Each row of M is roughly a mix of the hidden directions of one of a few groups; some rows fit no group.
M (113 x 11):
[[ -8  23   6  -9   6  17   3 -23   9   9   3]
 [ -5 -11  -4  12 -19  24  -9  17  12  -2   6]
 [ -8 -16  -3  23 -11 -27   5   4  -2   1  -6]
 [ -2  -9  -8  -8 -17   8 -15 -27 -10  -8   9]
 [-19   2   6  22 -16   2 -17   9   0  -8 -14]
 [ 15   1 -11 -19 -14  13 -12  -8  -6  15  15]
 [-23 -13   5  14 -16   3  -7   3  -1 -23  -4]
 [  5 -13   9 -15  18   5  29   4  -4   4   7]
 [-26   3  11  -1   7   0  16 -12  10 -20   7]
 [  0   7  13  -5 -14  26 -14 -10  -9 -11  13]
 [-19 -12  15 -13   3   2  10 -21  -1 -13  12]
 [ 15   6  11 -15   4  22  -5  18   7 -17   0]
 [ 27  -3  -3 -14   7  15   3  22   3  -8   3]
 [-17  14  20  -4   9 -17 -10 -14   9  -6  -7]
 [ 13 -24   1   1   7 -23  -4  12  -6 -14  -6]
 [-26   6  22  -8   3  14   2  -7  11 -10  -1]
 [ 22   1   1   9  12 -19   6  21   3 -12 -10]
 [  6  33  -6  -5   0  13  -4  -9   9  15   6]
 [ 10 -11  -9 -24   1 -16   3 -14  -3  11  18]
 [-26 -21   6  15  -9   4   9   3   1 -11  -9]
 [ -9  15   9 -15   8  20  10 -22   7   8   6]
 [ -9   5  12   8   2  18  -3  24   6  -8 -22]
 [ 23   7   0 -10  18  -7  12  -2  15  18   7]
 [-21  -7  14  -5  11 -23   5 -14  -2  14   4]
 [ -8  16  11 -11  14  20   3 -18   7  15  -7]
 [-14  -8   1  20  -8  -1  -7  26  -6  -8 -15]
 [-26   0   2  22 -15  -9 -12  -1   2  -8 -12]
 [  9   0 -24 -13  -6  10  23  -8   2  -2  14]
 [-14  12  25  -1  -3  19 -15   4   7 -10  -7]
 [ 11  16  -2 -22  14  13  12 -16  10   6   1]
 [ 19 -10 -15 -11 -19  -3 -13  -9  -8  -3  17]
 [  4 -17  -8 -20   8  17   8 -13  -7  18   7]
 [ -6  -2  11   0 -11  11 -22  10  -9  23 -12]
 [  4  -6  12 -13  24 -19  13 -10  -1  14  -3]
 [-26 -17   5   5  -4   1  14   9 -12 -18  -5]
 [  0  -8  -7  13 -19 -28  -2   1   1 -17   7]
 [ 14 -12 -13   5 -18   7  -1  19  -7 -21  -5]
 [ -9 -14  11  11   7  -1   3  19   3 -16 -24]
 [ 30 -21 -11  -5  -2 -10  -3   7  -9   0   8]
 [-14  -1   3  -2  -4 -26  -1 -21  11  16   4]
 [-14 -12  16  -4 -13  19   0   0  -5 -25   0]
 [ 10 -10   9 -12  20  15  16  11 -13  10  -8]
 [ -3  11   1   4  -4 -23 -10  23   4 -16 -13]
 [ -8   7   7 -15  10 -12   8 -30   1   6  11]
 [-22   1   9  -7  10  11  19 -22   5   6   4]
 [-17   9   8   8   2   7  10  17 -22 -15 -12]
 [ -9 -14  -1  -5  -9 -15   4  -8  25  -3  21]
 [ -3  16  -3  -6  -1  36   9  -8  -3  -2   0]
 [ 12   1 -18   3 -23  -1  -8  -3  -6 -25   8]
 [ -6  -7   2 -10  18  -7  17 -10   7 -28   6]
 [ 16 -22 -18  -9 -14 -11  -2  -8  -8   6  13]
 [-15 -16  -1  -5  -6  24   6 -15 -18  -8  -1]
 [  8 -27  -3  -4  -5  16   5   0 -13  -6  21]
 [-20   2   7  26 -15  -2   1  11   5 -14 -11]
 [-22   2   2  21   1  14  15  18  -1  -2 -10]
 [ 16   2  -3   6  14 -26 -10  16   3   7 -14]
 [-28  -1  -2  15 -19  -7  -1  -9   1 -13  -8]
 [ -8  10  -5  30   0 -19   9  15  -5  -3  -4]
 [  7  31  12  -3  12   2  -3  19   1   3 -10]
 [ 13  20  21 -19  11  -3  -9  -1   3  -7 -10]
 [ 28  -7 -13  -9 -11 -12 -16   3  -9   6   6]
 [  3  -2  -8  14 -21   2 -13  16  -3 -23 -11]
 [ 13  17   4 -15  19  12   2  -2   9  19  11]
 [-24 -12  -4   4 -13  -5   9  -4   6 -27  -4]
 [ 13 -21 -13  12 -19 -16  -6  11  -4  -7  -4]
 [  9   1   8 -22  23  11  -1  11   1  15 -12]
 [  4 -10  -7   3  15 -30  19   3   4  10  -3]
 [ 21 -12   9 -21  17  -1   4  13   1 -15   1]
 [-18  -3  -4  18   1  20  12  17   6   0 -16]
 [  2  17  11 -13  21   9   7 -14   9  18  -5]
 [-12  -8  -2   7 -17 -27 -18  -8   4  -9   5]
 [-26  14   8   7 -16   1  -7 -23  -2  -1  -1]
 [ 29   5   1 -10  18   3  10  -3 -12  15   5]
 [-16  -6 -14   3  -7   1  14 -24  -2   9  19]
 [-23   3  11  25   1  15   5   4   0   3 -15]
 [  1  -5   2  19  -9 -15 -20  16  -7  -6 -19]
 [-16 -21  -6  14 -16 -19  10  -9  -2  -2   7]
 [-13 -25 -15  11 -10 -13  14   4  -2 -13  -5]
 [ 25 -19 -15 -17  13  -1   4  -7  -7   1   6]
 [ -7  18   8   5 -17  13 -16   6   4 -20 -12]
 [-20 -31   2   8  -7  -4   8  -1  -2 -13  -6]
 [-17   8   4  12 -11  13  -3  16 -19 -17  -8]
 [ 24 -12 -12 -12  13  -6  13  -2  -7  13  13]
 [ 11  -1  -7  16   5 -32   5  10   0  13  -7]
 [-20   2   4  19  -3  12  15   9  10 -17 -11]
 [ -6  14  -7  16   0  12  10 -16  18  17  11]
 [ 20  -6   1 -22  16  -5  10 -14   7  13   8]
 [-11 -10   4   2  14  13  32  13   5   3  -2]
 [-19 -22   6  -6 -10  15  -4 -16  -7 -13   6]
 [-14 -25   0   9   1 -26   5   5  -7  -8  -7]
 [-12  27   7   2  -1   4   4 -18  16   8  16]
 [-21   7  13  16  -5   4  -6  19 -17  -7 -10]
 [ 11 -15  -2  -5 -19  18   4  -6 -23  -6  10]
 [ 11 -13  -5  11 -11  -5  -5  27   1 -12 -17]
 [  0  19   9 -15  17  16   9 -15   9  14  -2]
 [ -2   9  -2   7 -29  19 -11  -6 -13 -10   1]
 [ 23   6  -6 -17  -2  -6 -18 -11 -10  11  14]
 [  3  27  -2  -1  -6  25  -9 -11  10   7   5]
 [ 11 -23  -5  10  -4 -11 -14  24   7   4  -8]
 [  7  25   7   8  -9  -4 -20  13  -1  17  -6]
 [ 19  14  -6 -18  10  26   2  10   6   2  -2]
 [  4  15  -1 -10  16  33   6  -9   1   3   3]
 [ 21   1   1 -17  13  12 -13   7  -8  20  -7]
 [ -2 -20  -3  -8  18 -14  25   3   4   9  -3]
 [ 10 -16  -3 -12  12 -11  17  -6 -16  18  10]
 [ 13   8  -9 -13  12  31   8  -7   0   8   6]
 [ 22   0  -4 -12   4 -17  10 -12  -2   2  24]
 [ 11  -3  -7 -26  -6  -4  -7 -15  -5  13  20]
 [ -2 -11  18 -14  10  11   3 -14 -25   9   7]
 [ 20   6 -16 -13   5  -2  10 -14  -4  15  19]
 [ 20 -13  -3   0  20 -12  20   9   0  13  -1]
 [-19  -9   8  -2 -16  22 -20  -1  -5  -7  -6]
 [-21 -18  -6   5 -12  15  17  -3   2  16  -1]]
Here is one row from each group, named. Which group is each of the other rows in?
[-20   6  16   3  13  17  16  14  -1   4 -11] => L
[ -8   7   4  20   3  17   8  16   8 -17 -17] => K
[ 19  18  -7   3  14  -9 -12  18  12   9  -8] => G

[-26  13   5  11  -4   6  13   5 -16 -17  -4] => L
[ -9  22  10   6  11 -13  -4  -2  22  15  -8] => L
[  7   5 -11  18  -3 -19  -8  21  15  -1 -13] => L
[ -2 -11  13   9  -9 -16 -25  18 -12   0  -2] => L
[ 17  -8  -9   5  -9  -2  -6  25  -2 -20 -12] => G
[-11 -26  -7   1  -8 -15  15   6   1 -19   6] => L
[ 20 -13 -19  -8   6  -4  19  -2  -8  13  10] => G
[  6  -1 -10  19 -25  11  -9   6  -2 -20   0] => K
[  1  -4   4   4   4 -10  15  15 -31 -14   2] => L
[-16  25   4 -11   1  11  13 -10  13   4  14] => K
[-10   3  -1  -3  22  -9  17  -4  14  24  -1] => G
